Z: rows in several groups, each row roughly a mix of its group's directions:
Z (152 x 12):
[[ 25  -6  12 -38  46  27  -5 -12  11 -35  -3 -49]
 [-19  20 -21 -31 -37 -24 -20   8 -33 -17  36  43]
 [-31  11  31 -32  26  36 -14  37  36  18  14  27]
 [-17  21  -7   5  26   4 -54  35  26 -14  24 -45]
 [-21 -47  16  11 -10  32  55  10  16   0  -4  38]
 [  2  -4 -20  -9  40  -6  30   1  10  48  25  55]
 [-33 -17 -19 -44  -3  31  31  47 -15  -4  12  28]
 [ 19   6  57  20 -17  20  -6   5   3 -42   8  49]
 [ 19 -10 -63 -11  14 -26   3  -5  15  35 -21 -41]
 [ 58  -4  19  32   0  -1  20  13  24 -51  23   0]
 [  6  12 -37  19  59  38 -21 -10   1 -15 -11  37]
 [-69   5   4  24 -31   8   9  -3 -21  11  24 -38]
 [  8 -22 -56  -2  33 -26   5 -46  -7  10  27 -23]
 [  7 -46 -23 -28  28  -3   5  51 -11  17  33  26]
 [ 26 -55   9 -19 -30  10  16  28 -46  -7   1 -26]
 [ -6 -14  -6 -53 -13 -20 -45 -27  -6   9  49  14]
 [ 11 -37   5 -44   5  29  -1  22 -39 -21  30 -36]
 [ 29   7 -50 -14 -11 -35  19   6  53  27 -11  -8]
 [-27  41 -32  -8 -17  11 -23 -31  46  28   1  27]
 [  4   7   1  11 -79  22  -3  13  10 -13 -41  10]
 [ 28 -19 -10  14  19   7 -12 -26  48   7  63 -10]
 [-17 -37 -14  11  14 -37 -36   1   3  63 -14  10]
 [ 54  -2 -42  15 -27  33 -18  -5  29 -30  14 -11]
 [ -9  59   3  -6 -20  29   1  59   8  22 -13   1]
 [ 20  14 -31 -12  21  13  52 -23  37 -27 -28  24]
 [ 61 -34 -20  -6  28   6   4 -32   0   3  43  -9]
 [ 26  -1 -64 -20 -12 -23 -45  -2  29  -8  16   5]
 [  0 -41 -13  -9 -10  20 -56 -26   1 -16  40 -29]
 [-15  35   1  18  32  11  41 -15   9  19  -5  61]
 [  0 -14  -4  21  66   2   4 -26   9  17  54  -8]
 [ 15   6  75   3  15  40  11  20  16   9 -11  20]
 [ -4   5  35 -20  18   2 -38  -2  -3  37  46  46]
 [ 39  -6  36 -29 -33 -18  26  -5  40  18  13  33]
 [ 30   8  29 -26  -5  -8  39  25 -28  52 -25  17]
 [ 31  11 -44  -3 -22 -27 -19 -41 -23  37 -22 -20]
 [  7   2 -44 -57  25 -25   3   4  24  43  -1 -10]
 [  7 -40  -1 -42  -3  -8  19 -39 -30  46  22 -13]
 [ -9  25 -17  39 -51  -8 -16 -25 -43  26  19 -10]
 [ -3  19 -34  47 -12  15 -42  30  32  32 -13   6]
 [ 11 -15 -33 -26  -8 -68  33  -5   8  -5  21 -25]
 [ 13 -27  17  36  -5   8 -54  11  14  -4  37 -43]
 [-16  23  64  -4   3  49   5  25  12 -13  19 -20]
 [-47 -51  16  24 -12  -3   5  31 -10 -45  15   2]
 [-38 -16  -2 -26  17  -5   6   9 -65  22 -39 -11]
 [ 10   3  -3  37  30 -13  13  -5 -33 -31 -60 -23]
 [-24   5   3 -11 -29  38  36 -44   1 -52   3   5]
 [ -5 -41 -24 -19 -23  -6  -1  46 -58 -10  -1  15]
 [ 11  13 -26 -14  33   6  48  31  -9 -41 -28  33]
 [-20  19  53   2   0  40  -9  48  12  31  -3  21]
 [ -9  19  34  -1   0  25 -27  11  25 -72   2 -12]
 [ 60  19  26  32  26  24  -2  -3 -37  17 -21   2]
 [ 60  28 -18 -36 -18 -47   5  -2  10 -14 -12  -2]
 [ 36  14 -14 -24 -65 -36  15  -6 -31  -4   3   3]
 [ 33  22 -55  -5 -29  -8   1 -31 -45  18 -15  -6]
 [-33  12  20 -17 -10 -55  13   9   9  10  21 -56]
 [-10 -46  14 -31 -54 -23  28  10 -34   0   9  12]
 [-32  -8 -25   9  71   7 -27 -23   0  25  14 -10]
 [ 12 -56   3  11 -10 -14  44 -18  17   3  19 -49]
 [-17  14  10   5 -56   1  43  15  -1  -8 -26  50]
 [ 19 -11  17  20 -14 -37 -36 -44 -53  12  -6   5]
 [ 11  18  69  15   9  -2   8   2   1  50 -29  11]
 [-30   9  11 -44 -23  -8 -10  41  44 -33  -6  23]
 [-38  24 -16 -45  29   6 -17   9 -38  28 -10  35]
 [-56 -29 -14   3  -8   4  19 -13   5  54  15  32]
 [ -6   9 -25  34  29   3  28 -10   5 -68  27  -1]
 [ 59  -1   3  37 -22  -9 -33 -37  18  -5   3 -28]
 [ 12  -8  11 -12  52 -20   4   8  65 -30 -13   0]
 [ 14 -36  47  15 -12  40 -43 -20  -2 -10  27 -17]
 [ 42  -1  39  14 -30 -40  12 -24 -27  21 -17  29]
 [ 12 -28 -24  55  10 -54   8 -29  -5 -14  15  10]
 [ 22  -4  -3 -30  55  39 -30  11  24  13 -15 -34]
 [ 15 -63  12 -21  27 -38   6 -35   3   2   5  30]
 [ 33 -16  17  -2  26  41  15  20  60  12 -18 -21]
 [ 26   8 -47 -19   7  22  27  11 -38  23  39  28]
 [  1 -14 -32   3  42  42  -8  12  56  11 -29  -1]
 [-25  -4  28   6 -23 -32  -4 -33 -64  26   9  -4]
 [-41  -8  28 -10  30  19  15  22   1  15  16  63]
 [-43  12   4  17  29  40  -7  15  12  54  31   4]
 [-37  19 -15   0 -26 -51  -6 -25  15  49  13 -20]
 [-20 -31 -30 -27   8 -13   4 -35  37  20  24 -47]
 [ 37  -6   2 -14 -12 -40 -19 -12 -17   5  25 -65]
 [ -2 -10  65  -4   4   4   1  11  11 -31  30 -50]
 [ 58 -32   0  -9  25 -13  -8 -39 -23  20  30 -17]
 [ -1   3 -29  21  28  -2 -57  -7 -11  -2   1 -60]
 [-53 -16 -13 -30 -26  -4  48  -6  15  30  22  16]
 [  9  13  21 -33  19  70 -13  -4 -15  30   0 -28]
 [ 16  39  33   4  19 -54 -18 -13  24  35  20  14]
 [-69  -7 -30  -3  30   6 -24  -2   4  30   2 -30]
 [  7 -18 -10  16   1 -15 -67 -39 -41   5   5 -18]
 [-16  17  33  11  53  18 -43   0 -13 -20 -29 -30]
 [-18 -39  22   1  -3 -13  30 -18  43  28  49 -14]
 [ -8 -22  26 -25 -18 -11  23  18 -56  -6  50  14]
 [-25 -11  20  34 -37  53   1  23 -12  -1  19 -40]
 [-17   5 -53 -49  11   2  17  35 -31  27   1 -15]
 [ 33  51  11  21 -15 -11  -1   1  49 -37  13  20]
 [-50 -40   2 -10 -26  -1  20 -13  30  43  21 -19]
 [-26 -28  -2 -45  -3  17 -37 -17   8   9  54 -22]
 [-44 -35 -22 -10 -48 -14  31 -37   0 -11  -3  16]
 [ 20 -23  23 -20   6 -29 -40 -49   6  45  10 -12]
 [ 63 -33  11 -17  21   4 -15 -23  32 -30   0  22]
 [ -4 -23 -18  27  18 -61 -11  -4  -7  -5  56  -5]
 [ 38 -26  40 -16  -7   1   6  -7 -45  52 -10  -9]
 [-27   0 -40  39 -32 -53  22   6  16 -10  15  16]
 [ 11   1 -10 -28  48  50  10  -1  25 -16 -47  -7]
 [ 38  30 -34  26  46  26  -1 -16 -24  34  -2  13]
 [ 28  13   0 -31  63 -10  30  14  17 -26   5  30]
 [-10  52  -6 -16  20  14  -6  19 -12 -16 -22  64]
 [ 22  42 -45 -30   6  31  15  -1 -10  25 -27  36]
 [-52  15   4 -39  26   1  -1  39 -40  11  -9  25]
 [-12  11 -34  13   8  54  47  -9  13 -14 -27  32]
 [ -4 -19  11 -72   5  -4  44  -2  10  26  24   6]
 [ 36 -14   3 -10 -33 -38   5 -10 -17  -1   6 -67]
 [ 28  29 -40   1  27 -14  44 -28  29 -16 -11  32]
 [ 13 -22 -29 -10  44  15 -17  11  11  -6  65 -23]
 [-22  -3 -21 -33  12 -37  16   6  37 -15  49 -36]
 [ 36  -5  56  -7  -9  10  54  14   5  20 -19  22]
 [ 13  35  -3 -24  19  27 -57  31  18 -32 -22  -4]
 [  8 -51  41   4  17   0  15 -36  -9   4  -7  52]
 [-17 -26 -23   2 -16  14 -53 -16 -16  17  31 -50]
 [ 11  30  -7 -13   7  61   2 -15  27   8 -54 -12]
 [ 36  -2   1 -28 -26 -59  24  13   5 -39  -5 -21]
 [-34  17 -10  30 -39  32  10  36 -13 -44  21   5]
 [ 22  27 -31  -3  12  41  29 -44  41  23  -5  -1]
 [ 27 -12 -15  16  55 -21 -23  -6  -9  34  29 -39]
 [  9  -7 -56  22  27  14  -3   7   5 -63 -16  -4]
 [ 33  49  14  -6  20 -13 -35  10  10 -36 -40 -22]
 [-34   7 -19 -29 -47 -13 -20  16  24 -51 -14 -17]
 [-56 -14 -11 -45   5  30 -19  -6  20  17  23 -32]
 [ 23 -25  22   5  39  22 -13 -45 -22 -11  18 -47]
 [-14  -1 -32  11  -5  67   4  -3 -45  29  16  -2]
 [ -7  76  -6   2   7 -28  -6   6   1 -29 -38   5]
 [ 14  32   7  44  30   3 -56  -9 -17 -14 -34   4]
 [-34 -24  10 -62   5  20  28 -14  12  34  25  -9]
 [ -9  -5  -8 -36  29  44 -20  -9   7  29 -21  54]
 [ 56  18  12  23 -53 -14 -12 -15  31 -21   3 -12]
 [ 26 -39   7   9  43  37   4 -10 -16   8  13  54]
 [-22   7  30 -28 -13  42 -44  20   5 -19 -10 -46]
 [  1  -7  10 -33 -24  31  11  25 -43  48  31  20]
 [ 17 -23 -42  17   4  62 -30  13  19 -17  21  14]
 [ 31  -5 -44 -26  47 -14  -2 -31 -23  11  22 -30]
 [ 10  16  -6 -10  41  57  -7  44 -16 -36  10  -5]
 [ 33 -24  38  -1  39  12 -17 -36  -5 -46  11 -22]
 [-19  -1  75 -17   3 -25 -25 -13 -18  -1 -23 -23]
 [ 42   0 -60  -2  29   3 -39  19   4  -2 -27  -9]
 [-35  29 -24  20  26 -54   9 -29  -5  23 -29  -9]
 [-42  28  55  17   8  38   1  30 -21  16  -4   4]
 [  9 -22  61  -1   0  24  14 -28  -1 -52  -5  23]
 [ 15  54  -2 -44  19  32 -12  45  14  11  -7  -9]
 [-39 -15  25  24  -7  18  52 -15  11 -48  17  -8]
 [  6  -7 -25   1 -13 -19  14 -64   2 -12 -52 -24]
 [-10 -34 -45   1 -24  14  -6 -30 -37  44 -24 -14]
 [  0   3  49 -24 -34   4 -13  -4  42  29 -45 -10]]

which group is each row in? (one row of each group first):
[ 33 -21  21 -39 -41  10 -13   7 -25 -15  37  36]  <51>
[ 26 -18 -44 -36  27 -12  20 -56 -12   2   9 -10]  <99>
[  4  50 -11  44  14 -41 -11  -4 -11 -45 -13  12]  <65>
[ 40  13  17   3 -11 -44  -7 -17 -43  -5 -33 -40]  <103>

[-16  -4  36  -2  -4  -2  33   7 -24 -47  59   4]  <65>
[-58 -19   0   4 -39 -32  27  12  31 -11  22  19]  <99>
[ 78 -25   4  -1   0 -10   6 -40 -15   5  16  -4]  <103>
[  5  -5   3  -5  25   1 -39  57  40  39 -12  18]  <65>
[-16  58 -32 -32  42  -7 -13  -8   9   5  13  32]  <103>
[ -2 -10 -27 -14 -46  41  10  -9 -14  13 -50  35]  <103>
[-21  13  24 -32   0 -44  -2 -17 -47  40 -25 -11]  <103>
[-57  -5 -42 -18  28  -3   2  -7 -44  -6  10 -27]  <51>
[ 10  19  19 -55  11 -25  10   1   4  -2  10  65]  <51>
[-19  17  -9   5 -33 -63   2 -34 -24 -15  13  33]  <51>
[ 20  11 -42  19 -43 -24  14  -9 -16 -57  -6 -11]  <65>
[ -5 -20 -58 -37  18  27  15  32 -16 -19  23 -21]  <103>
[-50   7 -60  -9   5 -27   6 -15  24 -26  21 -13]  <51>
[-25  38 -39  24 -33 -42 -36  -2 -19  19   1   1]  <51>
